One turn or mirror swaps these rows in pairs. Which row does each one swap with?
The rows were stretched afterwards, more along some directions than others.
puna: -0.95, -1.00, -1.86, +0.38, +1.75, +1.13, +0.31, +1.84, -0.88, -1.83, +0.64, -1.86, -1.80, +3.00, -1.02, +2.85, -2.15
poki: +0.36, -1.77, -3.56, -0.52, +2.51, -1.81, -1.24, +3.07, -0.14, -1.05, -0.23, -1.18, -1.71, +1.77, -0.15, -0.01, -1.34
lam: -1.36, -2.87, -2.99, -1.39, +1.95, -1.35, -2.72, +1.78, -0.36, -0.57, +1.21, -0.38, -2.22, +3.37, +0.41, +2.46, -0.04
ruri: -0.57, +0.06, -2.88, +1.83, -0.45, +2.39, -1.87, +0.97, -0.28, +3.71, +2.27, -1.79, -0.74, +2.79, -1.66, +1.48, -0.59
gagi: +0.44, -0.66, -0.77, +1.67, -0.54, -1.15, -1.41, +0.01, +1.40, -1.01, +0.52, -0.85, +2.12, +1.69, -2.32, -1.26, -0.64
Kivar: -1.20, -0.42, +0.01, +1.20, +0.25, -0.14, +0.62, -1.40, +0.63, -0.74, +0.10, -0.48, -2.08, +0.13, -2.70, +1.76, -0.30
gapan: -2.31, -0.33, -1.83, +1.86, -0.53, +3.23, +0.02, +1.79, -2.20, +1.65, -0.14, -1.17, -1.75, +1.82, +2.28, -2.10, +0.00
zorup: +1.98, +1.12, -0.59, -0.15, -0.38, -0.74, +1.00, -0.88, +0.25, -0.32, -0.53, -0.13, -0.56, -2.52, -0.75, +1.67, -0.18
mari: -0.40, +1.22, +0.26, +1.40, -1.55, +1.88, +1.65, +0.11, -2.95, -2.74, +1.37, -1.34, -0.98, -1.29, +0.85, -0.08, -1.68
Luze: -0.02, +1.61, +0.08, +0.94, -1.05, +0.61, -2.59, -1.44, -0.07, +0.03, +1.28, -0.07, +2.72, +1.54, +0.88, -0.32, +0.21
rodiz: +1.20, -0.25, -0.57, +0.41, -0.04, -0.64, +1.19, +1.75, -0.49, -0.38, -0.63, -1.77, -2.52, -2.60, -1.24, +0.95, +0.78
geso: +2.33, +1.19, -2.16, +0.18, -1.44, +2.34, +2.19, +0.46, +0.21, +0.98, +2.32, -1.47, -1.73, -1.80, -2.34, -0.07, -0.53
balu: -1.00, +1.33, -2.85, +2.25, -1.32, +3.32, +1.65, +0.98, -1.49, +1.31, +1.14, -2.49, -0.65, +0.67, +1.30, -0.86, -0.38
Gop: -0.88, -0.62, +1.43, +0.51, -1.66, -1.49, -1.06, -1.63, -0.33, -0.92, -0.62, +0.41, +1.76, -1.32, +2.00, +0.87, +2.12
nivof: -1.36, -0.17, -1.07, +1.88, +0.64, +0.04, -3.01, +0.26, -1.84, +0.10, +0.68, -0.94, +0.79, +4.58, +2.34, +0.13, -2.31
vaf: -0.37, +0.79, -1.82, +0.13, +2.24, +0.71, -2.48, +2.52, +2.28, +2.14, -1.12, -1.88, -0.32, +5.21, -0.32, +0.25, -1.25
somek: -0.08, -0.28, +2.83, +1.00, -0.77, -0.81, +0.87, -0.34, -0.47, -0.83, -1.82, -0.87, +0.49, -1.84, -0.98, +1.86, +0.45
ded: +0.50, -0.54, -2.66, -0.61, -0.97, +0.29, -0.68, +0.49, -1.10, +0.49, +1.53, +1.01, -0.75, -1.37, +0.94, -2.24, +1.20
Dudi: +1.39, +1.61, -0.73, -0.84, -0.92, -0.27, +1.54, +0.26, +0.27, +0.41, -1.12, +0.41, -0.95, -3.38, -0.20, -0.23, +1.06
Vefef: -3.04, +1.77, +1.08, +1.60, +2.15, +2.14, +0.77, +0.81, -2.52, +1.09, -1.63, -1.20, -1.19, +1.65, +1.67, +1.59, +0.27
Zofus: -2.14, -0.73, -0.26, +1.29, +1.20, +0.36, -1.98, +0.35, -1.05, +0.16, -0.79, +0.64, +0.43, +2.89, +1.60, -2.10, -1.39
Nefus: +1.02, -0.35, -1.27, +1.30, -0.17, -1.57, -2.94, -1.26, +0.63, -0.32, +2.63, -1.20, +2.09, +1.35, -0.91, -0.32, -2.41
sudum: +1.46, +1.34, -1.70, +0.68, -0.56, -0.03, +1.62, -0.36, -0.96, -1.72, +1.98, -1.66, -1.22, -0.16, -1.45, +2.72, -1.12
Maru: -0.79, +0.99, +1.01, +1.88, -0.41, -0.07, -1.89, -0.61, +0.31, +1.01, -1.25, -0.69, +2.19, +2.46, +1.50, +0.35, +0.50
doter: -2.24, +1.10, -1.44, +0.83, +3.00, +0.35, -2.16, +0.78, -0.27, +0.96, -0.24, -0.45, +1.77, +3.36, +0.49, -1.42, +0.10
vafe: -0.46, -0.24, -2.57, -1.20, +2.58, +0.95, -0.13, +2.85, -0.11, +0.62, -0.39, -0.87, -2.22, +1.30, -0.03, +1.23, -1.08
fula: +2.03, +1.51, -1.76, -1.55, +0.40, -0.76, -0.75, -0.13, +0.88, -1.38, +1.12, -0.56, +0.70, -1.68, -1.43, +2.45, +0.08
mibu: +1.36, +1.85, +0.67, +0.82, -0.75, +1.01, +0.66, +0.16, -0.03, +1.17, -1.84, +0.45, -0.64, -2.18, -0.40, -1.89, -0.87
Vevi: -0.47, -0.31, -2.04, -1.45, +3.23, -1.51, -1.06, +0.93, -0.24, +1.14, -1.27, +1.62, -0.24, -1.61, -0.87, -0.14, +1.67
Goz: -2.48, -3.03, +0.45, -0.84, +3.87, -4.46, -2.47, -0.68, -0.86, -0.68, -3.12, +2.59, -0.67, -0.02, +0.41, +1.74, +1.40
Seget: -0.04, +1.99, -1.27, +0.52, +0.52, -0.14, -1.06, +1.12, +1.41, +0.32, -0.13, -1.82, +1.08, +3.42, +0.55, -0.43, -0.52
Vir: +0.40, +1.41, -3.99, -0.30, +0.73, +0.59, -0.15, +2.72, +0.60, -2.23, +2.13, -3.10, +0.41, +1.97, -0.77, +0.15, -1.07
Vetud: -0.93, -0.90, -1.72, -0.80, +0.54, +0.30, -1.02, +0.71, -1.26, +0.52, -0.30, -0.29, -1.57, -0.22, +1.94, +2.09, -0.22
fop: -0.89, -1.23, -0.21, -1.07, +0.94, +1.04, +3.48, +2.18, -0.60, -1.01, -2.25, +0.09, -3.53, -0.55, -0.84, +1.14, +0.03
Pilu: +0.47, +1.42, +2.30, +1.31, +0.79, -0.57, +0.27, +1.21, +0.17, +1.15, -1.11, -1.13, -0.56, -0.30, -1.04, +1.63, +0.84
tifar: +0.15, -2.40, -2.93, +0.19, +1.37, -3.50, -2.65, +1.23, +0.54, +0.58, -0.28, +0.20, +1.04, +1.57, +0.75, -0.65, +0.45
mub: -1.27, -0.92, -1.49, +2.62, -0.22, +0.88, -0.94, +0.82, -1.01, +0.70, +0.59, -1.92, -1.93, +3.18, -1.02, -0.32, -0.20
kopa: -0.17, -1.45, -0.55, +1.32, -0.29, +0.18, +0.41, -1.98, -1.08, -0.09, +1.31, -0.18, -2.29, +1.90, -2.38, +1.51, -1.95
tezas: -0.74, -0.92, +1.51, +0.59, +0.20, -0.33, +2.31, -0.17, -1.08, -3.20, -1.44, +0.51, -0.82, +0.48, +0.30, -1.74, -1.93
Kezal: -1.14, -2.17, +1.50, +0.98, -0.70, -0.07, -0.18, -1.31, -2.31, -1.32, -0.54, +1.58, -0.44, -1.04, +1.91, -0.77, -0.38

doter swaps with Vevi
Luze swaps with fula
tifar swaps with balu
Zofus swaps with vafe
gagi swaps with geso
tezas swaps with fop
mibu swaps with vaf
Kivar swaps with Pilu

